[[-42   3  -5 -47  -6 -10  10]
 [ 45 -17 -22  25  -4 -32   3]
 [ 45  36 -11  36  14  -5  -8]
 [-37   4  -6 -39 -23 -29 -29]
 [-24  -8 -15   6   6  20  -1]
 [  1 -33  10 -11   1   5  -3]
 [-65  10  28 -47  20 -14  -5]]
=>
[[ 45 -17 -22  25  -4 -32   3]
 [-37   4  -6 -39 -23 -29 -29]
 [  1 -33  10 -11   1   5  -3]]

[[ -4  20  39  -6  37 -42 -20  46   3 -21   6  13  12 -11   1]
 [-14  21  46  -5  47 -25  -3  49  16  -9   9   1   4 -10   8]
 [  1  26  43 -10  55  -7  13  47  33   3  23  12 -24  14  27]
 [ 48  12  19 -13  10  27 -21  25 -32 -22  24  26  51 -37  20]
 [ -6  20   5  23 -13  51 -63  10   4  -6  21  26  44   3  -2]
 [-25  -7 -17  18   5  25 -51  11   8  -9  59  38  32   2  -4]]
=>
[[-14  21  46  -5  47 -25  -3  49  16  -9   9   1   4 -10   8]
 [ 48  12  19 -13  10  27 -21  25 -32 -22  24  26  51 -37  20]
 [-25  -7 -17  18   5  25 -51  11   8  -9  59  38  32   2  -4]]

[[ 12  -5  53 -49 -25 -23   2  23]
 [ 22   3  47  10 -24 -66   7  19]
 [-51  20   1  -5 -37   5 -15  15]
 [  7   4   5 -14 -24 -48  24  53]
 [-48  21  29 -69 -21  48  -3   2]
 [ 49  30   4  12   7 -28 -26 -11]
 [-21 -37 -14  -2 -10  23   8  42]
 [ 32 -48 -15 -29 -37  12 -36  26]
 [-23  14   4 -10  58 -24 -31 -45]
 [-15  -6 -33 -33  -5 -37 -12   7]]
=>
[[ 22   3  47  10 -24 -66   7  19]
 [  7   4   5 -14 -24 -48  24  53]
 [ 49  30   4  12   7 -28 -26 -11]
 [ 32 -48 -15 -29 -37  12 -36  26]
 [-15  -6 -33 -33  -5 -37 -12   7]]

[[  3   3   4 -10  -5 -18  -3 -12 -13 -11 -61]
 [-23 -34 -11  16  21   1 -39  49  16   2 -31]]
=>
[[-23 -34 -11  16  21   1 -39  49  16   2 -31]]

[[-12   9  -7  35  -6  -3   0  43 -55  -1 -13]
 [ -2 -22  32   9  18 -58 -35 -35  16  38   1]
 [-10   5  -1  44 -10  -7   2  46 -77 -16   5]
 [  4   9 -15  16  49 -86 -10 -50  19  42   1]]
=>
[[ -2 -22  32   9  18 -58 -35 -35  16  38   1]
 [  4   9 -15  16  49 -86 -10 -50  19  42   1]]

[[ -3  13  41  14  38 -12 -10  14 -15]
 [ 23  -4 -30  -2 -28  26  23  -4  67]
 [-18  -2  42  -6  40 -15 -13  -5 -35]
 [ 18  16 -22  23 -20  -2  -2  21  27]
 [  3 -10 -29  -9 -27  34  30 -13  57]
 [ 16   0 -49   5 -46  32  28   1  73]
 [ 48   7 -25   9 -22 -22 -21  10  25]
 [ -2  18   9  21  10 -29 -26  21 -31]
 [ -7   9  16  12  15  -3  -3  11  -3]
 [ 19   3   9   5   6  15  14   4  44]]
=>
[[ 23  -4 -30  -2 -28  26  23  -4  67]
 [ 18  16 -22  23 -20  -2  -2  21  27]
 [ 16   0 -49   5 -46  32  28   1  73]
 [ -2  18   9  21  10 -29 -26  21 -31]
 [ 19   3   9   5   6  15  14   4  44]]

[[-33 -15 -14 -44  41 -63   4  10  37 -12]
 [ 39  11 -63 -54  37  17  26 -62 -58  15]
 [ -5 -27  47  37 -53  26 -25 -40 -55  19]
 [-22 -21  31  66   0 -29 -51  37   6 -18]
 [-55 -14 -25  65 -16 -36 -50  77  10  -5]
 [-66 -24 -23 -15 -26 -36 -43  11  11  21]
 [-69 -42   0 -20 -17 -56 -20  -3  -2  13]]
=>
[[ 39  11 -63 -54  37  17  26 -62 -58  15]
 [-22 -21  31  66   0 -29 -51  37   6 -18]
 [-66 -24 -23 -15 -26 -36 -43  11  11  21]]
---
[[-57  52  45 -10]
 [-35 -51 -47  -4]
 [ -2   0   0  81]]
=>
[[-35 -51 -47]
 [ -2   0   0]]

[[-10  41  -1]
 [ 33   7  16]
 [  6  16 -28]
 [-21  14 -70]]
=>
[[ 33   7  16]
 [  6  16 -28]]

[[ 31  16 -17]
 [-49  29 -27]
 [-12  11 -59]
 [ 27  18 -69]
 [-56  22 -41]]
=>
[[-49  29 -27]
 [-12  11 -59]]

[[  7  21 -21]
 [  7  25   3]
 [ 69  12 -80]
 [ 46  12  18]]
=>
[[  7  25   3]
 [ 69  12 -80]]

[[ 51 -60 -38 -36  -2]
 [-23  61 -35  29  21]
 [ 18 -49  -7   6 -31]
 [ -4 -32 -45  -7  20]
 [ 10  48  41  34 -13]]
=>
[[-23  61 -35]
 [ 18 -49  -7]]

[[-33  35   0]
 [ 26  68 -15]
 [ 50 -14  33]
 [ 34  28  64]]
=>
[[ 26  68 -15]
 [ 50 -14  33]]

[[-70  56  11]
 [-16  10 -34]
 [  1  49   6]]
=>
[[-16  10 -34]
 [  1  49   6]]

[[ 64  77 -18  77]
 [-31 -34  47 -32]
 [ 38  46 -31  45]
 [ 64  74 -50  72]]
=>
[[-31 -34  47]
 [ 38  46 -31]]
